In the data rows, 128 means zero.
A hidden rule labels the rows of this table. It goes by one to three of the table's principal directions, not those with the most spread.
[105 136 108 140 125 135 172 128 139 141 115 121 164 112 127 116 131  91
 113 137  92 123 136 160 129 138 133 133 145 121 128 116 109 148 143 148
 118 134 122 112 147 128 149  99 132] Z606
[158 131 168  98 162 170 132  69 114 109 164 148 120 106 125 129  95 128
 103 100  95 140  99 135 121 121 152 186 160 118 151 112 140 128 118 110
 153 102 153 141 100 130 121 166 115] Z505
[109 133  93 125 130 157 141 115 115 104 132 120 149 128 117 113 133 138
 137 132 125 106 141 159 154 102 145 120 137 120 119 135 105 135 139 149
 124 124 119 114 155 146  88 115 125] Z505
[107 128  98 124 120 118 134 131  88 125 107 118 112 132 121 139 152 135
 149 124 131  95 124 136 155 108 126 118 128 114 131 128 148 127 101 115
 132 142 122 126 130 142 121 123 114] Z141
[117 131 127 137 133 114 158 122 141 127 119 137 131 132 116 127 114  95
 107 143 124 164 146 112 118 156 122 146 139 133 134 113 120 134 133 133
 144 101 123 116 120 142 156 134 149] Z381
[141 126 140 143 135 131 120 128 128 127 142 123 119 134 131 135 128 132
 136 122 152 122 131 131 139 111 108 122 119 134 118 136 116 113 126 137
 122 124 131 140 125 123 122 153 124] Z381
[118 150  85 162 105  95 142 159 115 157  86 117 108 116 141 123 164 119
 163 150 125  95 133 137 158 114  95  74 123 148 110 137 129 118 119 154
  96 166 143 120 149 113 121  99 145] Z141
[165 141 115 108 126 136 112  97 145 100 116 146 148 103 142 101 107 145
 124 155 104 122 104 116 116 132 152 131 167 137 134 120 131 128 147 145
 130 126 157 112 158 144  84 104 131] Z333
[ 68 140 111 129 104 108 145 165 121 135  96 111 135 169 124 125 146  95
 154 168 140 135 176 130 115 143  94 100  96 108 116 127 139 137 136 128
 149 109  88 132 128 154 187 106 138] Z333
[110 127 141 113 133 121 121 113 139 126 112 133 154 122 121 119 132 100
 103 164  77 151 112 129  89 175 130 152 127 110 122 115 166 132 122 106
 141 105 130 124 129 143 180 128 139] Z333
[ 91 129  98 110 130 134  92 153 106 138 114 106 127 145 113 118 205 140
 150 162 104  86 131 183 146 111 119  73  60 135 101 144 178 133 125 106
  94 159 111 139 152 110 140 117 158] Z333
[ 67 150  79 137 105 127 159 148 110 141 104 113 139 125 124 114 145 125
 157 132 113 102 156 160 147 111 126  97 125 108 110 135 110 130 126 154
 117 131 116 111 142 126 115  88 115] Z141
[102 153 110 105 133 142 125 117 115 134 112 125 133 123 122 101 155 118
 132 149  67 117 136 162 121 129 131 113 112 124 111 128 172 132 131 119
 125 126 122 133 137 117 144 113 153] Z333
[203 144 126  87 128 129 106  67 142  71 103 146 156 111 147 104  85 115
 105 152 117 141 105  90  99 155 135 149 193 107 140 109 149 126 157 121
 181 102 152 113 150 167 115 130 123] Z333
[144 113 119 126 124 115 123 139 133 129 122 139 112 128 125 133 130 145
 125 131 136 136 114  98 134 139 144 124 134 155 147 129 130 138 125 126
 115 151 137 114 134 133 107 113 149] Z141
[141 136 127 113 121 121 114 132 144 128 117 138 131 133 135 118 115 128
 130 149 123 136 125 112 112 143 119 113 127 135 128 128 142 126 141 137
 129 122 139 125 132 129 128 121 132] Z333
[ 71 139 115 146 109 121 155 144 166 122 109 123 212 135 127 114 109  79
 111 159 123 132 155 159 105 161 129 130 121  87 100 118 104 135 163 157
 137 101  85 111 160 146 171  99  96] Z141
[114 120 149 106 133 141 126 122 120 141 142 134 131 119 125 135 121 134
 120 114  98 128 104 136 111 134 147 154 128 112 141 124 148 133 111 112
 130 122 136 137 106 122 141 132 106] Z141
[133 111 173 106 140 153 104 122 112 133 163 125 121 140 126 142 123 136
 127 105 129 141 110 128 113 131 126 151 111 108 130 144 146 123 113 104
 138 115 130 154  93 125 148 168 113] Z333
[206 110 174 130 150 157  86  99 143 119 194 151 119  93 140 140  81 189
 111  59 164 131  77 111 136 101 166 158 152 143 132 152  89 101 127 138
 110 134 171 140 107  90  37 175  88] Z333
[ 53 117  97 132 104  95 139 175 121 136  97  97 140 174 110 138 169 109
 144 150 150 124 181 138 121 139 107 101  82 102 115 126 138 141 125 109
 141 120  66 126 132 147 187 103 131] Z505
[117 126 110 125 126 112 148 120 120 103 111 138 131 138 115 142 121 112
 122 131 153 125 133 117 148 134 136 141 140 118 145 106 126 134 127 121
 149 123 110 109 134 157 132 128 120] Z381
[ 94 165 143 107 119 124 153 102 149 110 106 136 174 139 134 107  85  66
 113 151 101 161 167 128  77 168 111 155 145  72 115 101 142 123 156 131
 191  57  96 128 117 151 201 126 106] Z381
[ 80 140 133 147 143 136 188 107 117 141 142 136 130 112 113 142 108 102
 117  96 106 125 140 158 145 111 135 172 146 109 133 103 107 119 106 143
 134  96 118 126 101 123 143 146  97] Z333
[189 114 154 116 153 119 108  96 136 100 138 144 107 131 125 150 119 125
 101 116 158 135 108 102 138 132 122 151 137 142 153 104 145 121 128  98
 146 129 134 128 121 131 133 172 136] Z381
[162 114 159 140 147 151 137 125  99 158 184 136  59 116 127 147 105 179
 144  68 149 145 111 101 147  85 138 151 145 168 149 155  96 115  92 141
 111 126 172 157  69 104  65 170 128] Z505
[162  99 174 121 152 142 121 108 120 108 169 134  96 141 116 152  95 141
 103  91 167 170 124  89 117 131 135 174 137 129 154 127 116 133 113  96
 163 104 132 143  88 141 127 177 120] Z606
[ 33 124  98 142 101  92 139 183 116 141  81 109 147 155 116 144 190  98
 154 178 128  94 143 162 141 145 109  94  72 105 119 113 152 142 114 112
 112 155  83 114 154 148 197  85 128] Z381
[146 135 109 157 116 118 141 137 156 122 125 130 148 119 141 128 110 131
 129 112 168 106 140 134 152 107 128 108 141 136 124 123  80 122 156 164
 113 147 121 111 157 113  91 110 104] Z505
[181 145 138  76 158 189 112  64 120 106 151 135 144  93 131  96 112 132
  99 114  67 124  98 163 115 119 156 148 158 117 133 128 150 141 148 114
 143 120 164 137 129 111  99 144 129] Z606
[134 153  98 111 111 140 127 117 162 114 113 128 183 120 140  80 101 125
 123 155 100 139 150 131  95 143 142 112 154 116 104 139 113 132 176 166
 137 100 125 113 160 135 103  90 130] Z141
[118 153 107 126 119 118 156 121 115 120  93 141 137 113 133 126 129  94
 136 164 116 106 112 142 147 133 122 122 145 123 142 104 137 137 132 139
 134 138 144 113 144 149 140 109 124] Z333
[191 140 164 146 144 144 157  98 141 160 179 161  96  88 141 131  42 149
 111  47 133 169 111  87 126 112 142 172 191 153 137 145  78  97 121 177
 124  98 183 139  70  85  58 174  99] Z333
[129 123 169 134 138 151 125 128 119 133 170 140 129 127 129 151 100 133
 130  89 163 128 108 138 142 115 132 149 118 113 127 142 106 113 121 135
 126 120 134 145  98 115 116 170  85] Z505
[ 60 149 110 140 119 123 131 163 108 162 101 117 138 116 127 130 193 102
 153 157  90  75 114 203 157 123 110  84  71 117 105 126 158 130 116 124
  83 175 125 127 149  97 169 102 128] Z381
[ 69 139 117 170 109  90 174 160 124 155 102 121 138 130 124 148 140  80
 139 133 145 125 148 143 144 141  98 123 116 107 115 118 107 119 116 143
 125 124 108 118 119 127 178 123 112] Z505
[145 155  91 145 119 137 131 134 158 130 127 119 163 113 141  97 113 135
 132 127 142 104 155 163 139  97 119  80 131 137  93 144  82 119 174 184
 106 128 132 122 161  96  72 110 110] Z141
[ 70 110 149 105 142 140 133 128 120 132 134 128 131 148 103 137 150 111
 112 142  83 147 129 142 106 158 142 160  98 113 140 111 169 148 107  88
 135 114 100 129 113 143 193 128 146] Z606
[126 145 144 111 128 144 141 114 139 134 135 129 141 124 136 109  99 113
 122 128  99 153 143 128  92 139 124 143 144 111 125 127 125 129 142 138
 150  91 133 138 109 125 146 127 122] Z333
[ 91 128 132 141 130 140 139 150 106 166 145 119 111 122 121 136 147 136
 143 107 113 117 125 158 141 110 126 121 103 129 118 146 124 125 104 133
 100 139 135 142 105  99 127 133 120] Z505
[169 107  93 106 143 130 107 100 107  90 111 128  99 123 118 129 175 160
 130 151 119  96 100 119 166 109 151 122 145 164 161 111 153 146 116  99
 115 173 143 106 166 157  88 113 179] Z505
[ 46 122 144 133 124 102 124 172  78 163 108  94  93 159 110 156 207  95
 150 147 120 124 147 159 123 140  84 111  50 100 115 128 183 134  82  62
 137 137  96 159  92 121 236 142 145] Z333
[ 99 130  88 126 111 115 128 140 138 110 106 115 135 143 121 106 138 147
 141 165 129 135 168 116 112 127 134 107 128 133 121 127 114 138 138 137
 137 109 109 114 151 155 111  86 146] Z333
[182 109 151 125 130 133 126 113 114 141 168 135  81 113 136 138  84 182
 132  63 149 162 112  65 117 110 152 165 179 144 150 154  97 113 101 133
 139 112 165 143  75 120  64 154 116] Z505
[121 137 123 161 123 111 170 126 136 144 123 126 128 114 133 129 111 109
 128 121 128 142 146 118 126 126 116 144 159 131 125 122  92 117 123 156
 131 107 134 124 116 130 132 127 126] Z505
[130 122 166 113 138 122 122 108 122 104 146 134  97 167 120 138  93 132
 127 119 158 180 163  71  94 137 117 168 133 118 136 122 141 113 116 104
 187  61 103 152  82 162 155 171 131] Z505
[ 99 101 155 162 119 128 134 178 136 158 162 119 126 159 122 148 114 138
 130  89 175 155 152 112 123 130 131 131  95 132 118 157  98 130 125 135
 117 132  91 145 105 114 138 136 113] Z606
[104 116 155 109 129 130  82 142 122 129 130 117 150 140 125 139 163 118
 126 141 122 117 105 157 112 152 119 121  76  93 110 136 170 125 121  86
 127 137 113 142 126 119 180 144 115] Z141
[137 137 109 119 119 121 110 122 134 127 102 128 158 104 139 120 157 117
 128 140  99  91  98 156 139 139 132 108 130 114 118 124 149 125 137 124
 106 164 137 109 162 112 131 106 127] Z505
[124 145 117 123 128 137 156 103 177 101 122 131 177 134 128  96  79 102
  99 149 114 160 176 125  89 146 130 143 158 115 121 106  97 137 174 160
 161  70 105 111 147 149 137 109 123] Z606
[173 129 139 129 117  97 128 109 136  97 100 137 124 138 146 133  92 107
 126 157 156 150 126  65 106 153 104 148 173 123 146 109 134 122 131 125
 175 105 136 125 131 179 149 135 127] Z333
[141 116 152 121 145 143 111 113 146 108 155 140 149 137 122 147 112 128
 114 110 157 115 114 144 144 122 128 141 114 116 129 120 120 114 138 131
 123 119 118 125 130 124 124 166  98] Z333
[148 140 100 129 100 113 103 148 161 125 101 123 176 122 150 107 134 125
 138 158 140 107 124 135 123 140 121  81 126 124 103 143 116 123 169 158
 109 148 129 113 172 121 111  94 124] Z505
[ 88 119  91 163 118  86 158 156 114 156  98 120  93 117 116 148 173 131
 140 126 119 107 131 129 163 122 123 112 122 150 138 113 123 130  89 125
  93 167 129 102 135 118 131  98 146] Z333
[151 125 154 124 141 141 117 121 135 133 148 141 114 121 130 128 117 137
 117 119 121 144 114 119 121 132 136 138 126 146 136 130 133 129 130 123
 122 133 144 136 117 113 121 141 139] Z141
[181 128 123 100 119 120 114 104 152 107 112 144 145 124 145 106  98 136
 116 146 111 146 116  78  95 152 149 144 176 138 146 121 145 133 150 133
 148 118 136 119 144 155 113 106 146] Z505
[149 142 126 113 113 105 110 117 105  97  90 139 120 134 150 144 135 116
 161 158 152  86  99 112 151 125 104 118 141 109 144 107 162 114 120 116
 149 147 137 123 146 165 144 128 111] Z141
[ 97 121 129 177 109  76 155 179 149 158 102 119 103 154 130 142 138 104
 136 155 153 161 170  88 113 153  90 113 110 155 129 119 112 131 120 136
 124 128 108 124 122 137 181 107 159] Z141
[184 113  91 116 132 150 103 115 137  97 131 126 138 118 130 102 134 173
 121 139 130 113 113 119 142 109 166 109 153 166 137 143 115 149 153 139
 107 162 143 113 178 141  48  99 158] Z606
[ 84 125 157 107 152 157 145 111  90 136 159 124 109 140 104 144 123 121
 120  97 108 139 136 153 122 116 131 167 110  99 134 123 151 130  96  97
 154  91 114 156  77 127 161 170 105] Z141
Here are more rows. What is the label of each one?
[179 136 120 108 150 173  90 110 112 131 150 131 112  97 135 109 155 169
 137 123  99  85  83 170 160  87 143  96 118 163 123 151 144 128 134 134
  81 176 177 139 149  89  58 135 147] -> Z505
[104 134 146 115 131 140 166 108 169 130 129 145 186 118 125 115  76  81
  82 132  78 164 132 134  81 176 147 176 155  98 136 100 123 145 150 141
 150  87 116 111 125 136 175 114 103] -> Z505
[233 137 142 127 114 125  80 113 149  92 130 149 116 112 167 113  78 164
 138 129 184 143 102  60 121 130 129 111 174 150 132 149 101 113 160 149
 143 142 175 123 146 136  52 128 125] -> Z333
[144 141  94 111 128 143 134 101 139 109 123 134 144 119 128  91 112 150
 130 150  99 133 140 119 117 117 154 129 166 147 126 131 119 131 149 160
 130 103 137 119 149 149  76 104 151] -> Z333
[136 126 153 150 135 126 144 118 120 132 148 139 113 113 128 153 105 124
 126  95 156 135 112 120 146 121 123 155 145 121 135 126  96 110 109 136
 131 119 148 128 100 122 117 162 101] -> Z381
[170 131 141 108 139 147 107  97 148 112 140 147 163  98 138 116 111 132
 102 121 107 118  87 142 123 135 162 146 148 125 132 123 135 128 150 128
 122 139 145 123 145 115 103 130 117] -> Z141
[ 94 135  71 143 110 118 139 167 108 153 100 101 113 133 123 117 186 138
 163 150 121  94 152 158 158 102 113  67 100 149 113 144 124 140 125 142
  91 167 123 121 154 115 113  86 159] -> Z333
[135 105 153 129 147 130 115 112 116 116 145 122 117 131 118 152 139 131
 115 116 138 126 112 131 132 123 124 155 121 120 136 119 136 123 103  97
 136 123 127 138 114 135 145 164 119] -> Z381
[ 83 125 105 151 117 111 128 171 122 156 113 105 125 144 123 136 186 125
 150 133 131  95 149 163 152 113 111  86  78 135 108 135 136 128 122 124
  92 164  95 130 145 105 153 108 143] -> Z141
[105 108 155 135 133 117 123 121 134 107 123 124 158 132 122 151 143  94
 103 135 133 131 115 139 121 161 129 162 117  90 131 104 137 133 120  88
 146 129 100 118 136 148 192 137 115] -> Z333
[ 82 138 108 160 116 104 181 159 103 171 112 123  76 126 124 143 144 123
 156 117 121 124 151 124 152 110 110 117 128 149 142 120 113 131  94 143
 111 142 134 124 104 117 137 107 139] -> Z505
[131 106 119 172 107 114  97 201 116 159 145 109  85 152 137 150 170 184
 181 106 208  98 135 118 175  85 115  63  75 172 114 176  94 118 119 144
  71 194 121 142 135  98  77 119 140] -> Z333
[116 122 128 139 131 128 125 142 118 134 142 111 110 154 120 135 141 137
 143 117 156 130 158 130 137 107 108 115 103 132 113 144 120 117 122 130
 127 115 108 145 114 125 129 150 134] -> Z381
[ 84 109 150 103 146 145 138 108 128 113 143 127 137 152 102 129 123 117
 107 147  95 168 144 124  91 155 140 176 122 110 139 112 146 142 113 102
 157  74 105 131 106 165 176 142 142] -> Z333
[192 143 112 117 142 151 124  83 122 103 139 133 105  97 138 101 102 166
 123 109 120 128 127 114 131  92 149 133 179 152 136 131 109 127 138 138
 142 122 165 130 133 123  49 127 135] -> Z505
[186 132 106 108 136 161 101 122  97 130 140 125  96 120 138 115 157 172
 158 122 126  83 100 143 170  76 137  89 129 171 136 155 143 133 133 138
  92 180 162 143 146 113  56 127 159] -> Z606
[176 113 158  90 151 168  99  96 139 117 161 135 122 119 128 105 110 159
 101 125  88 164 109 109  86 139 161 158 146 146 144 137 144 145 136 107
 137 115 153 142 117 127 107 135 156] -> Z333
[151 101 184 140 124  73 117 122 157 100 109 139 134 160 135 168  97  76
 100 149 177 182 123  51  89 200  88 176 140 100 146  96 144 115 118  90
 184  93 107 121 111 179 226 168 123] -> Z141
[102 123  94  89 131 134 132 108 120 112 108 116 139 139 108  96 142 137
 116 168  67 148 150 121  87 143 154 145 143 126 133 120 165 152 123 107
 154  91 112 126 135 167 138  98 164] -> Z333
[182 144 102 117 127 151  99 122 132 125 130 116 138 113 147 100 148 151
 145 128 128  90 122 156 149  93 126  79 130 148 110 153 119 125 163 152
 100 161 148 133 161  99  72 117 145] -> Z606
[ 76 116 124 152 122 104 155 149 136 140 118 125 138 144 111 144 136 102
 121 134 133 147 148 125 127 153 120 139 114 119 123 120 118 128 115 130
 125 114 100 114 123 140 169 126 132] -> Z333
[ 88 135  93 121 116 118 174 129 116 126  93 131 131 138 120 127 129 104
 139 160 101 118 139 125 137 134 127 133 149 125 150 103 138 146 120 142
 136 122 119 107 141 169 149  93 135] -> Z505
[ 23 135 110 201 109  92 171 199 135 177 119 109 133 131 113 151 171 100
 145 120 161 113 173 183 163 119 103  90  63 122  95 129  75 122 118 149
  85 148  90 116 126  85 164 107 113] -> Z333
[118 128 131  99 149 152 115 112 112 131 137 121 126 124 115 120 159 131
 112 121  83 113 123 169 124 118 146 133 103 125 128 121 173 142 123  89
 126 138 116 144 125 107 145 133 140] -> Z505
[139 130 140  88 150 142 116  71 117  84 125 127 138 124 116 114 117 116
  95 144  93 153 129 124  89 147 140 172 151  96 134 105 165 136 124  81
 187  79 125 135 119 160 156 148 129] -> Z381
[151 134 103 155 100 104 108 175 137 141 106 117 122 137 150 125 150 138
 157 134 175 102 138 120 152 116 104  61 106 152 112 151 114 126 151 147
  99 183 124 124 161 107 106  99 139] -> Z606
[211 152 114 143 116 125 116 121 158 120 124 144 130 105 164 106  90 151
 139 128 158 112 120 102 139 102 125  96 167 168 126 138  95 114 169 181
 113 149 163 125 159 113  52 113 125] -> Z505
[ 84 124 126 146 108 102 124 161 144 121 106 111 167 163 126 132 137  92
 132 162 159 140 160 129 110 160  98 111  95  96 100 132 125 126 142 127
 144 109  83 125 142 152 188 123 121] -> Z505
[184 126 133 118 125 109 105 113 121 119 118 141 104 119 144 133 119 147
 133 126 138 124  98  85 127 127 131 135 157 144 145 126 151 117 118 117
 137 140 151 134 125 138 107 135 133] -> Z381
[126 109 195 111 138 128 122 129 132 141 147 142 118 147 125 147 105 103
 103 122 116 181 114  92  81 177 126 177 117 115 148 120 165 135 112  88
 158 104 120 150  82 137 203 159 131] -> Z333
